Some points, one per row:
array([-3, -7, -18, -34, 42, -17, 42, -50, -79, 21, -38, 8, -3,
       -16, 49, 32])
array([-1, 38, -7, 15, -3, -3, 27, -2, -5, 6, -2, -17, -33,
       12, -19, -86])
array([-20, -25, -7, -7, -7, -12, 6, 35, 2, -21, -48, 36, 23,
       -5, -19, 9])
array([43, -30, 51, -91, -10, -5, -70, 42, 84, 32, -2, -61, -4,
       41, 65, 60])
array([-34, 11, -16, 39, -36, 32, -57, -28, 12, 39, -21, 1, 48,
       -26, -7, 27])
array([-4, -4, 5, -2, -14, -14, 4, -4, 3, 13, 8, -16, 5,
       18, -9, -10])
array([-40, -15, 23, -56, -39, -9, 12, 46, 17, -44, 10, 29, 75,
       1, 15, 34])
array([5, 13, -23, 20, -4, -21, 27, -22, -13, 3, -5, 28, -39,
       3, -44, -52])
array([-14, -19, -4, 21, 9, -3, 11, -26, -14, 22, 0, -17, 13,
       -8, -20, -9])
array([-18, 57, -27, 0, -52, 25, -4, -14, 40, 106, 26,
       -29, -37, -4, -85, -110])
array([-12, 3, -4, 51, 9, 11, 25, -22, -28, 4, -3, 7, 2,
       -25, -18, -9])
array([-11, -25, 1, 25, -5, -19, 7, -12, -42, -4, -28, -17, 23,
       16, -11, 20])
array([-10, -17, 1, 6, 4, -3, -8, -7, -6, -18, -2, -13, 5,
       -21, 6, 16])
array([-31, -27, 15, -10, -19, -7, -10, -24, 18, -12, 17, 33, 4,
       -11, -2, 14])
array([9, -26, 14, -75, -16, -34, -5, -6, -16, -44, -10, -46, -17,
       24, 49, -4])
array([37, -30, 50, 0, 25, 37, 18, 22, -59, -111, -17,
       19, 7, -52, 50, 107])
array([-2, 7, -11, -9, 11, 19, 2, -12, -9, -10, -20, 54, -10,
       -24, -40, 12])
array([-39, -2, 46, -98, -80, -22, -10, 40, 20, -77, 47, 24, 23,
       54, 55, 12])
array([-41, -53, -22, 3, -18, -9, 9, -1, -17, -3, -23, 29, 2,
       -15, -7, -2])
Then 12 other points, each followed by its number:
array([-30, 57, -15, 47, 24, 113, 3, -20, -36, 9, -9, -21, 32,
       11, 2, -23]) 0
array([-29, 29, 7, 12, -41, -12, 37, 27, 2, -25, 17, 4, -24,
       24, -12, -35]) 1
array([127, -1, 63, -127, 73, 21, -117, 31, 17, 66, -38,
       14, 20, -34, 127, 93]) 2
array([-34, -2, 6, 1, 11, -7, 3, -18, -3, 0, -11, 6, 18,
       36, -18, -7]) 3
array([-6, -20, 17, -55, -1, -23, 1, 5, 0, -37, 0, -51, -13,
       -7, 39, 24]) 4
array([55, 28, -16, 34, 54, -1, 27, -21, -7, 25, -9, -28, -24,
       -19, -60, -51]) 5
array([35, 10, -10, 49, 38, 14, 24, 17, -58, 10, 1, -26, -21,
       -40, 5, -26]) 6
array([49, -11, 5, 8, 51, 19, -3, -13, -42, -31, 3, -3, -28,
       -32, -14, -47]) 7
array([-31, -41, -10, 35, -34, -34, 30, -19, -26, 11, 9, 12, -23,
       -6, -41, -6]) 8
array([-25, -33, 15, -15, -26, -10, -2, 27, 10, -59, 21, -3, 18,
       0, 7, 21]) 9
array([38, 63, 18, 12, 23, 17, -15, 26, -10, 23, 29, -22, -5,
       -29, -17, -73]) 10
array([10, 33, -8, 44, -6, 22, -9, 27, -17, -34, -4, -14, -46,
       -48, -30, -37]) 11
Which of these numbered points is nearest to each point below by angle, seen from the average point of the first points? Its number follows each.
array([-17, 16, -2, 52, -14, 16, 9, -4, -9, -11, -19, 45, -13,
       -26, -20, 6]) > 11
array([-22, -19, 25, -51, -35, -12, 4, -5, 19, -37, 35, 43, 39,
       34, 8, 7]) > 9
array([14, 2, 16, 10, -28, 31, 43, 19, -7, -24, 11, 38, -73,
       -25, -34, -7]) > 11
array([13, -15, -3, 14, -10, -3, 21, -19, -6, 12, -2, -10, 15,
       8, -26, -21]) > 5
array([2, -9, -24, 10, 19, -4, -12, -11, 33, 31, -14, -13, 0,
       7, -37, -6]) > 5
array([-1, 0, 24, -127, -82, -18, -2, 44, -13, 10, 42,
       -44, 7, 48, 61, 11]) > 4
array([32, -4, -17, -2, 12, -15, 17, -16, -20, 9, -15, -14, -5,
       26, -6, -11]) > 5
array([44, -32, 13, 5, 14, 38, 17, 1, -12, 4, -4, 25, 45,
       -6, -33, 29]) > 7
array([-37, -31, 24, -37, 20, 2, -6, -15, -16, 13, 23, 20, 49,
       29, -28, 18]) > 3
array([0, 12, -7, 31, 1, 18, -1, -9, -13, -12, -14,
       54, -18, -17, -18, -105]) > 11
array([-95, -68, 45, -127, -89, 8, -7, 76, 35, -59, 127,
       55, 107, 97, 33, 102]) > 9
array([50, -5, 37, -95, 16, 25, -61, 18, 38, 65, -53, -32, 2,
       -11, 94, 102]) > 2
array([-17, 32, 34, 7, -38, -33, 42, 24, 35, -33, 37, 16, -41,
       29, -16, -45]) > 1
array([-15, 26, -14, 77, 24, 57, 9, -16, -4, 34, -9, 1, -12,
       -22, -25, 0]) > 0
array([3, 32, 37, 12, 28, -4, 9, 29, -38, 23, 18, -1, 6,
       3, -24, -61]) > 10
array([22, 39, 0, 8, -7, 12, -48, -19, -47, -79, -28, 72, -46,
       -39, 7, -22]) > 11
array([4, -9, 11, -66, 12, 46, -61, 2, 48, 18, -24, 51, 38,
       0, 12, 103]) > 2
array([-2, 26, 3, 16, -9, 3, 9, -17, -4, 23, -14, 5, 42,
       3, 17, -11]) > 0
array([-26, -35, -8, 4, -11, -3, -31, 16, 19, 0, 0, -7, -1,
       -24, -6, 26]) > 9
array([-42, -20, 5, 21, -53, -30, 26, -4, -16, 36, 10, -37, -33,
       32, -29, -18]) > 8
array([-32, 83, -26, 22, -15, -71, 24, -8, 45, -33, 6, 49, -44,
       29, 16, -23]) > 1
array([31, 1, 11, 39, 5, 8, 17, -14, -41, 2, -9, -14, -16,
       -18, 28, 8]) > 6
array([-32, -44, -19, -43, -23, -33, 21, 16, -42, -18, 29, -27, 7,
       7, 29, 36]) > 4
array([0, -37, 26, 25, 2, 1, -4, -33, -31, -53, 16, 62, 25,
       -7, 18, 45]) > 9
array([1, 71, 9, 7, 12, 2, -3, 17, 14, 51, -13, -54, -35,
       -7, 66, -31]) > 10
array([21, -7, 5, 11, 26, 30, -33, 7, 31, 12, -7, 80, 66,
       -32, 27, 82]) > 2
array([-12, 70, -6, 37, 55, -18, -21, -30, -5, 2, -13, -25, 22,
       14, 57, 30]) > 0
array([-42, -6, -7, 12, 4, -4, 30, -2, 24, 2, 0, 35, 35,
       23, -1, -16]) > 3
array([24, -12, 12, -39, -12, -9, -3, -4, -2, -1, -9, -25, -2,
       18, 22, 27]) > 4
array([-45, 10, 14, -8, -27, 20, 6, -8, 10, 41, 28, -2, -15,
       -11, -49, -54]) > 10
array([96, -23, -69, 6, 64, -4, -84, -110, 42, 93, -15,
       -39, -19, 0, -11, -15]) > 5
